Which row each row swaps with, under one turn or mirror
The rows were stretched afterwards, more along some directions than others.
vibus: -7.1,-1.9,21.0,-10.5,14.6,-17.9,3.0,-1.2,4.2,9.3,-8.6,19.4,-26.9,22.6,-6.7,17.1,10.8,7.2,-0.6,-12.3,-6.8,-8.0,14.5,15.8,-6.2,-8.8
mura: -6.9,-47.1,4.5,-13.8,-2.5,-7.7,5.2,-9.4,0.7,22.1,-21.7,0.6,30.7,-3.5,10.7,28.4,9.9,-18.1,-3.8,0.8,4.4,-2.4,18.3,-1.2,13.9,-27.0
bozim: -6.6,-46.7,-8.6,-9.3,1.4,-1.3,-2.2,10.6,0.9,-26.6,3.1,-21.4,-29.6,-16.8,17.5,12.7,11.9,-4.6,-15.7,-23.4,13.7,-10.7,37.3,9.3,10.0,-0.3
Fum: 7.1,13.6,19.9,5.8,-9.3,0.5,18.7,-2.6,-6.7,9.3,18.1,7.5,-9.8,2.1,17.7,1.6,-7.6,4.3,23.8,5.8,11.9,-18.6,-18.8,2.3,10.1,15.1
nol: 14.6,17.8,23.3,7.5,-4.1,11.5,2.8,6.1,-15.3,17.6,16.0,7.1,1.5,20.1,6.3,-24.1,-0.5,9.8,-14.4,12.6,-12.1,9.1,-2.5,-8.0,11.1,-5.2
zera: 18.1,-6.9,-16.0,3.4,4.1,32.3,-1.9,-18.1,6.4,-9.3,2.7,-4.0,-10.3,-16.6,9.6,17.8,16.1,-13.9,13.4,-26.0,4.3,5.2,6.3,33.3,-2.7,24.2
nak: 5.0,-43.3,-1.7,-14.4,28.6,12.0,-22.3,-17.4,20.8,14.3,-7.7,24.0,12.7,-8.7,5.9,4.9,-5.3,-12.2,14.3,0.3,-5.4,12.8,8.5,5.6,-14.7,19.8
Lirem: 18.4,-20.1,-4.1,-0.9,32.2,43.7,7.3,-1.8,-18.1,-24.0,6.7,-8.0,-23.5,-1.5,-2.6,-4.4,10.8,-27.8,-16.1,-9.0,8.6,24.1,5.0,34.8,5.0,31.3
fopa: 18.5,12.5,13.0,14.7,-2.1,8.2,15.1,3.7,15.1,12.9,23.2,11.1,-9.3,4.0,29.9,2.8,5.9,-4.8,16.9,-3.1,2.5,-11.0,-7.6,-16.9,-8.4,11.6
pel: 38.5,-11.9,-10.4,-3.5,27.8,30.3,-13.0,-23.7,-15.5,-34.3,4.3,-0.1,-34.8,23.3,25.4,-8.5,-12.3,-17.9,3.3,1.4,5.7,12.6,7.7,11.3,9.2,35.6
ludop: 2.2,8.5,-0.3,15.6,-25.0,-16.8,-18.5,7.3,12.3,31.3,13.1,-5.4,15.4,-8.1,-13.2,-20.8,-10.9,-1.9,-14.7,4.8,-18.2,-5.6,4.1,-19.8,-18.3,-41.0
Turof: 5.4,-0.5,-19.7,6.0,-5.1,15.2,19.0,-20.9,26.0,14.7,-16.5,25.0,18.9,1.6,-8.6,33.5,-21.2,-18.7,33.5,21.3,-17.5,-3.1,-6.9,4.5,4.4,24.1
Mesun: 4.1,30.2,1.8,-17.8,16.1,7.3,2.2,15.2,-20.3,-0.1,-4.2,23.2,-27.1,13.5,-9.5,-1.3,10.0,30.7,-3.9,-12.9,21.5,-1.6,-19.2,21.7,-11.6,11.3
gutan: 15.6,-6.8,-3.6,24.8,8.3,20.9,-11.1,-25.8,-10.2,-35.1,-16.3,-15.4,-11.6,3.6,-35.4,3.2,19.1,-3.3,11.1,-8.0,13.6,5.5,7.3,9.5,20.8,-3.8
Mim: -8.8,-4.1,14.8,-17.2,26.2,15.8,1.3,-3.8,-9.3,-24.3,8.6,19.7,-9.3,7.7,6.0,12.6,18.6,7.7,19.3,-0.4,34.0,2.8,-10.5,34.1,9.5,34.8
nop: -0.8,7.5,0.6,-4.1,5.6,2.9,12.0,-2.9,4.2,-6.1,6.9,8.2,-8.9,29.0,22.0,20.1,-36.4,-15.7,1.6,27.3,0.8,-4.8,18.4,8.2,-2.7,25.6
Nit: 16.8,-45.1,25.6,-9.6,16.7,19.0,1.2,-18.6,23.2,26.4,7.7,-5.2,-21.9,12.6,29.3,1.6,-0.6,-12.0,47.3,23.6,2.0,-14.3,44.3,12.9,-2.9,16.2
pud: 4.0,4.7,13.8,-13.0,0.9,-7.1,-4.4,-19.5,-8.1,11.4,-24.1,13.3,20.5,30.0,-27.9,33.2,-17.8,11.4,-1.3,41.7,-20.5,3.8,16.9,5.1,-4.1,-37.6
sinir: 2.6,3.3,6.4,-11.1,28.8,16.6,15.1,22.0,-20.1,12.0,-26.8,4.8,-22.8,17.7,3.4,15.1,3.8,-11.5,-7.5,-11.3,16.4,-17.0,12.8,24.3,-4.6,-3.9
niret: 26.1,20.1,-27.7,40.8,4.8,28.8,14.5,1.0,0.8,-14.6,-15.5,-15.1,8.5,-8.0,-22.2,13.5,-2.0,-7.7,5.2,-14.7,-12.8,-6.0,-23.0,-16.0,-13.6,0.3
Sarel: 17.4,-18.4,6.5,34.8,6.8,14.4,11.2,-17.3,-20.7,3.8,-19.8,-13.1,-6.9,21.4,-18.5,5.1,11.1,-0.1,-3.2,21.3,-3.9,2.3,24.6,-0.7,13.3,-21.0
rata: -2.2,-6.0,-0.3,2.9,-11.9,5.4,1.4,7.5,-16.3,17.3,11.3,-22.5,13.1,-17.3,-6.9,-23.9,24.8,-31.6,-9.8,-2.0,7.9,-2.5,1.6,10.6,20.9,-11.8
beda: 14.7,-14.3,-4.8,12.6,-16.6,7.4,1.4,-8.5,21.6,-19.1,-17.9,4.1,9.1,-2.9,-25.1,21.1,20.1,26.9,-5.7,-21.2,2.8,-10.5,8.9,-13.3,-10.7,-23.3
Nira: 16.9,-19.7,-8.8,-16.5,18.8,21.6,-3.4,-1.8,-24.1,8.1,-4.6,17.7,-14.1,-7.3,16.1,1.6,-5.3,-27.9,18.8,-8.3,34.6,0.7,1.4,33.6,21.6,15.8
Suvo: 2.1,7.2,11.2,5.2,14.5,20.9,-20.5,-3.3,32.3,-20.5,-17.2,33.7,1.0,5.4,-9.6,17.2,-9.9,24.5,-4.6,-5.5,12.0,1.2,1.9,2.9,-3.8,-12.7
Buda: 9.2,13.3,-10.0,4.6,-0.5,-4.8,27.5,-6.6,-6.9,7.2,6.2,22.8,18.2,-4.8,-7.4,20.8,-12.5,-8.4,17.3,12.5,-12.2,-0.7,-40.4,-4.2,8.0,3.6
fip: -1.9,-18.5,-9.9,-1.3,-10.8,25.8,-2.1,7.1,12.9,21.9,7.5,-4.5,24.7,0.3,-6.8,5.1,-35.4,-9.6,-12.4,16.2,-17.5,-6.9,16.9,26.2,-23.8,-7.7
Benok: -7.6,-6.6,-2.0,20.8,-21.1,-0.4,-2.9,-9.1,21.2,-13.4,8.4,-1.6,9.8,-6.7,6.7,31.4,-12.0,8.9,-7.5,-14.8,1.8,2.4,-8.3,-6.8,-14.9,-17.3
ronu: 2.5,-13.0,9.6,-5.5,-18.6,24.5,-11.8,-3.3,50.7,12.4,-1.3,10.2,-7.8,16.8,11.0,-1.4,-21.7,-14.5,5.0,2.0,-16.7,-1.3,26.8,12.3,-14.0,5.0
faba: 15.4,-13.0,-11.6,-7.5,-12.8,20.6,1.3,14.9,-10.4,20.8,8.6,-5.1,27.4,8.2,7.0,-0.2,-6.0,3.0,19.0,7.6,13.1,-26.7,20.7,33.7,-2.2,-2.3
Sol: 21.3,22.2,-18.4,-0.9,17.1,-1.7,17.1,-13.2,17.9,-35.3,-16.1,25.3,-23.9,-0.3,-2.3,4.3,6.8,21.0,-23.2,-4.1,-10.4,-4.5,-11.8,-27.4,-2.9,-4.2
Gonad: 29.9,-0.1,-13.4,15.8,10.4,6.4,9.5,-33.7,31.0,-17.7,9.3,22.8,-12.4,-8.1,22.1,12.3,9.3,6.3,32.2,-9.7,7.8,-1.9,-2.1,-16.2,16.9,41.3
Tipu: -8.9,-23.2,24.0,-15.9,-9.4,-9.7,-6.4,-3.8,17.5,46.8,-17.9,-8.9,2.2,-15.0,0.9,-8.8,4.4,2.4,-0.8,7.3,-11.1,-13.1,16.4,-4.3,-15.7,-24.4
Gerit: 3.9,-3.4,-17.8,16.7,-31.7,-13.3,1.4,11.5,17.2,13.1,-0.7,-10.2,39.4,-8.1,-19.8,1.9,0.3,-0.6,-8.6,-4.8,-17.1,-12.5,-4.2,-3.8,-3.8,-37.0
Razo: 4.8,-17.5,-15.0,-5.7,17.4,23.9,5.9,-12.1,-4.0,16.7,-7.6,0.1,-4.8,6.4,6.4,-5.4,-12.0,-13.9,17.2,-11.6,12.1,3.0,2.0,45.6,-4.5,22.8
div: 6.0,3.6,20.4,-23.4,4.2,14.6,3.1,-9.9,6.6,26.0,-13.9,40.6,-17.2,34.5,10.6,22.8,-18.5,5.3,34.5,18.6,22.4,-14.4,18.6,39.8,4.4,14.8
fub: -18.7,-55.7,22.0,-9.4,17.4,10.0,4.5,-14.8,1.4,11.0,-9.0,-0.9,-17.7,39.6,17.7,35.8,-18.7,-11.6,14.1,12.7,9.6,-13.7,46.1,45.6,-9.4,12.5
bug: 8.6,-7.7,-0.2,-1.4,11.2,17.0,-25.0,10.1,19.2,-20.5,5.6,-5.7,-26.3,-6.1,-6.2,-16.6,5.8,28.4,-43.6,-28.0,14.6,4.9,5.2,11.3,-29.9,-18.5
tedo: 2.5,-23.8,-11.6,7.6,9.6,9.5,7.2,-1.0,16.3,14.4,-15.3,0.7,14.0,-17.6,4.5,9.0,-8.0,-42.5,-9.5,19.0,-13.6,5.4,14.6,-35.4,5.1,-7.2
Tato: 3.3,-10.7,25.3,-19.2,20.7,-14.2,-5.5,-27.1,16.5,7.1,-5.1,37.3,-12.2,34.0,9.6,23.0,-34.7,0.7,0.3,38.4,-10.9,13.2,21.6,-12.2,9.3,8.3
belo: 9.4,-29.6,32.1,-11.7,5.8,-3.0,1.3,-26.8,9.5,37.2,-2.7,-0.1,-4.1,44.2,-8.0,-2.4,-23.4,41.4,12.7,25.6,-0.2,-20.0,36.2,25.2,-8.5,-10.4
defof: 6.0,-11.7,-12.7,6.6,19.3,7.9,-10.4,2.6,17.5,-7.7,-29.7,27.0,-1.8,-5.0,18.4,18.6,6.3,-3.4,-10.6,-7.7,-0.5,-7.3,11.2,-13.7,-30.7,-3.3
fese: 15.8,-17.1,37.3,-14.4,23.1,-13.8,2.9,-31.5,-37.6,17.4,4.5,-1.2,-8.6,29.7,-0.9,11.1,5.4,1.4,1.8,27.9,-7.2,8.4,2.8,19.5,-0.2,3.3
sito: 18.4,4.0,2.2,18.9,-5.4,3.9,1.9,17.1,-3.0,3.3,8.9,6.6,-32.4,7.2,6.9,2.8,15.6,6.5,-25.1,-30.3,-11.2,8.4,9.8,-2.1,-15.5,-4.4
vage: 2.7,2.5,7.4,-2.0,-9.4,-3.0,14.5,3.6,12.6,-19.1,7.3,-7.6,6.1,5.1,-16.0,22.2,-2.2,-1.5,15.0,37.3,-19.3,1.4,5.2,-30.0,7.5,-5.3
kom: 2.0,22.1,-4.4,12.5,-31.0,-7.6,9.4,14.3,1.1,14.9,-6.9,19.2,1.7,-6.8,-23.7,-6.5,-12.4,25.4,-11.8,2.4,-10.2,-3.8,-8.5,-8.5,-6.2,-11.9
sipul: 36.0,-0.2,-3.1,8.1,18.5,3.2,-1.1,-1.5,-7.0,2.1,-1.5,15.6,-7.0,22.0,-3.7,0.2,-0.8,23.4,13.2,6.8,1.7,-6.5,14.0,1.0,-16.2,-9.3
muzi: -2.7,-15.3,9.7,0.2,-14.4,15.4,-17.4,10.1,-1.5,2.8,0.4,-14.8,-2.1,7.7,-7.0,-10.6,-4.4,-4.7,-18.0,-8.2,25.9,-7.0,20.9,44.3,4.2,-26.8
vube: 4.8,-21.8,15.2,6.5,-4.8,4.2,15.5,-8.9,-32.9,47.1,-0.5,2.5,0.4,33.2,15.0,-6.2,-19.3,-5.2,46.4,35.5,8.2,-18.7,21.4,41.1,17.0,24.8
gaf: 5.1,0.2,-34.7,32.2,-0.8,4.8,-1.2,7.7,8.3,8.9,3.6,-1.0,4.5,-13.4,17.8,-10.9,-14.6,-8.1,1.0,-0.2,-14.9,-2.9,14.5,-25.1,1.9,6.7
tiri: -12.5,-3.2,0.1,-12.6,-10.2,-6.5,12.1,10.2,-16.1,30.5,-8.3,-3.3,23.3,26.3,-10.7,-3.4,-8.4,-10.9,5.1,22.7,-3.3,2.0,-3.0,-17.5,13.7,-18.8
led: 39.5,-0.4,-9.8,12.4,-5.1,11.9,4.9,-24.2,42.4,14.7,-15.4,16.0,14.6,-9.4,0.4,-7.4,-4.9,7.6,-0.5,1.2,-13.0,-9.9,13.3,-31.7,-14.7,-8.1
mol: -3.1,-24.1,-12.2,-1.2,26.9,18.6,6.5,0.8,14.2,-4.3,0.3,16.5,16.4,-0.1,29.8,30.5,4.2,-30.2,31.6,-10.4,-1.0,-1.8,-1.7,21.1,18.2,45.9
Ladu: 10.9,-33.2,7.8,13.2,-1.2,11.3,-12.8,-7.1,-12.8,32.8,8.1,-13.9,33.8,-9.5,-2.2,-8.5,2.4,-3.3,16.2,-6.7,0.0,3.9,-14.6,16.9,0.4,7.1
Fep: -20.9,-8.1,-14.7,15.5,5.3,-16.1,17.3,5.6,5.0,-3.2,-9.7,-13.9,7.3,-19.7,7.6,7.7,8.0,-12.3,18.6,4.0,-3.4,3.1,6.2,-41.2,27.4,-0.3
Rubu: 7.9,28.2,-7.7,-10.0,-6.3,-0.8,-1.2,6.3,-22.2,-10.6,-15.0,9.9,11.1,22.2,-32.3,0.0,-11.4,25.5,-2.4,5.5,16.0,5.4,-14.1,12.1,3.5,-21.4
fen: 15.7,-32.1,-14.3,-2.2,14.7,7.3,-4.4,3.0,-19.8,-8.2,6.9,-28.2,18.3,10.1,2.4,-3.5,14.3,-9.4,0.2,4.4,0.5,1.2,1.5,9.7,7.6,6.6
Lovi: 2.7,-7.2,-26.4,3.1,-11.4,-6.1,-4.0,5.1,-2.5,-19.5,9.7,-17.9,-0.8,12.3,-10.6,12.1,-20.1,20.9,6.0,-2.9,6.6,-8.5,17.6,5.5,3.9,16.2
kovef: 7.0,-31.7,12.8,-4.2,30.2,-20.2,22.6,-1.2,-19.2,28.8,-5.7,5.6,-7.3,13.2,19.9,12.9,2.8,1.7,30.1,14.2,4.2,-24.6,16.3,-28.2,11.0,16.7
Gug: -8.0,-6.3,-12.8,11.8,-4.3,20.2,1.9,-0.1,21.5,22.9,4.9,-2.9,-18.6,0.4,14.4,-16.0,-9.0,-1.5,12.6,-20.4,16.7,-7.4,4.2,4.2,-14.6,5.0
mup: 12.2,-32.0,12.1,7.8,-7.1,-6.9,7.4,-25.9,33.8,4.9,-1.5,-0.6,21.4,18.5,15.6,25.9,-11.5,4.6,41.3,20.5,-29.9,-23.5,24.1,-18.8,2.5,-5.3
bage: 28.6,-13.5,-26.7,24.3,7.8,4.4,0.2,-17.6,13.5,-33.9,12.1,-14.1,1.7,-21.4,12.6,-10.4,4.3,6.6,-2.4,-9.8,4.7,-11.7,-1.2,-29.6,3.2,12.2
gilaf: -8.3,5.0,-0.8,5.5,-19.7,1.3,14.7,-5.6,31.2,-2.9,-22.9,7.4,12.7,29.2,-8.0,16.5,-8.2,9.1,31.0,35.6,3.7,-29.6,27.9,0.2,14.6,-16.2
sanu: 19.9,-25.5,29.4,18.4,-17.0,-15.3,4.6,-26.9,-2.8,-3.2,11.1,-21.8,15.4,30.5,-12.8,11.4,-9.1,34.4,15.3,35.7,-24.8,-14.4,11.7,-20.3,0.8,-35.2
keva: 9.4,-11.1,6.1,5.0,20.9,45.6,4.9,-6.9,3.4,-27.4,-9.5,8.4,-6.2,-12.8,13.4,7.8,30.4,-27.3,-23.4,-18.2,2.2,16.9,-17.2,12.4,-10.5,28.7
dofu: 14.0,-23.9,-17.6,0.7,29.9,29.2,-1.7,-18.7,-21.6,19.8,-12.6,-5.2,1.8,7.9,-5.4,-3.5,-8.5,-19.7,23.1,12.3,-2.2,10.0,-4.5,23.5,-1.2,34.2
nopek: -15.8,-14.3,9.5,-6.8,-2.8,9.0,-2.5,-1.3,23.0,-45.3,-9.9,-2.4,-18.3,3.5,1.6,27.6,-6.8,5.3,-5.2,1.7,12.0,-11.5,31.4,2.7,14.3,-8.8
fiser: 23.2,-1.0,-27.1,12.2,7.2,-3.1,-12.7,-15.5,-3.3,-31.1,-8.9,-4.8,-17.9,-39.8,-18.0,5.0,25.0,9.3,-25.2,-30.0,7.3,11.4,-4.7,-15.5,-9.3,-2.9
teb: -31.0,-0.6,-1.2,-5.8,0.3,-20.2,-0.7,29.6,-13.1,7.1,-5.8,7.2,8.4,-10.6,-7.4,15.9,1.0,19.6,-12.8,-10.2,23.5,-11.7,-6.7,16.8,0.1,-12.1
Pelas: -0.4,-16.9,-17.7,2.3,-4.7,-18.2,12.4,-0.4,1.9,23.2,-16.1,5.9,22.8,-19.4,3.0,12.2,-21.3,-23.7,13.3,20.5,-14.7,-14.3,1.3,-33.2,13.5,-4.8
kives: 4.3,4.8,42.0,9.8,-2.9,-7.4,-3.5,-7.9,-0.3,17.9,14.5,-3.8,-1.6,23.3,9.4,-11.8,-7.4,16.7,21.8,15.5,-10.0,12.4,-1.6,-28.6,7.2,-12.5
Neteb: 6.9,-7.3,7.0,23.0,17.8,10.6,12.2,-6.0,-1.4,-14.3,15.9,-6.3,-28.0,-7.4,4.8,6.0,-7.5,6.1,4.1,-8.6,3.2,-1.3,-10.5,-26.9,-5.4,30.2
roz: 10.1,-18.2,15.2,-19.4,16.9,-11.5,-7.7,0.3,1.0,-6.6,14.9,5.1,-12.4,12.1,20.6,-7.3,-15.7,1.9,-32.2,6.2,-5.8,0.6,12.4,-13.2,-6.0,0.3
boguv: 7.2,9.4,0.7,-6.2,-8.2,2.5,9.9,-10.2,8.6,-17.6,-4.8,18.4,-34.5,22.2,11.8,26.5,-25.1,9.5,-5.0,20.0,0.6,-8.6,25.1,-2.9,13.5,-1.0
Gego: 36.6,-13.1,-6.7,14.0,-12.1,3.8,19.5,-38.4,19.7,17.0,-1.2,10.0,4.3,19.2,16.4,19.4,-19.2,-2.7,31.4,29.1,-34.8,-11.8,14.8,-22.3,11.4,7.1
Bas: -12.8,15.4,-0.2,11.9,-28.5,-17.6,6.8,4.8,-18.4,-6.8,3.2,-32.7,21.9,-0.5,-13.2,12.8,-0.6,4.0,24.2,28.1,-5.2,-12.4,-15.7,-14.6,9.0,-4.5

Gug swaps with tiri
Suvo swaps with mol
Ladu swaps with teb
Nit swaps with vage
niret swaps with sinir
Fum swaps with Pelas
fen swaps with bug
Mim swaps with nak
nol swaps with gaf
gutan swaps with vibus
Gonad swaps with Tato
fopa swaps with tedo
roz swaps with bage
beda swaps with fub
ludop swaps with rata
Neteb swaps with kovef

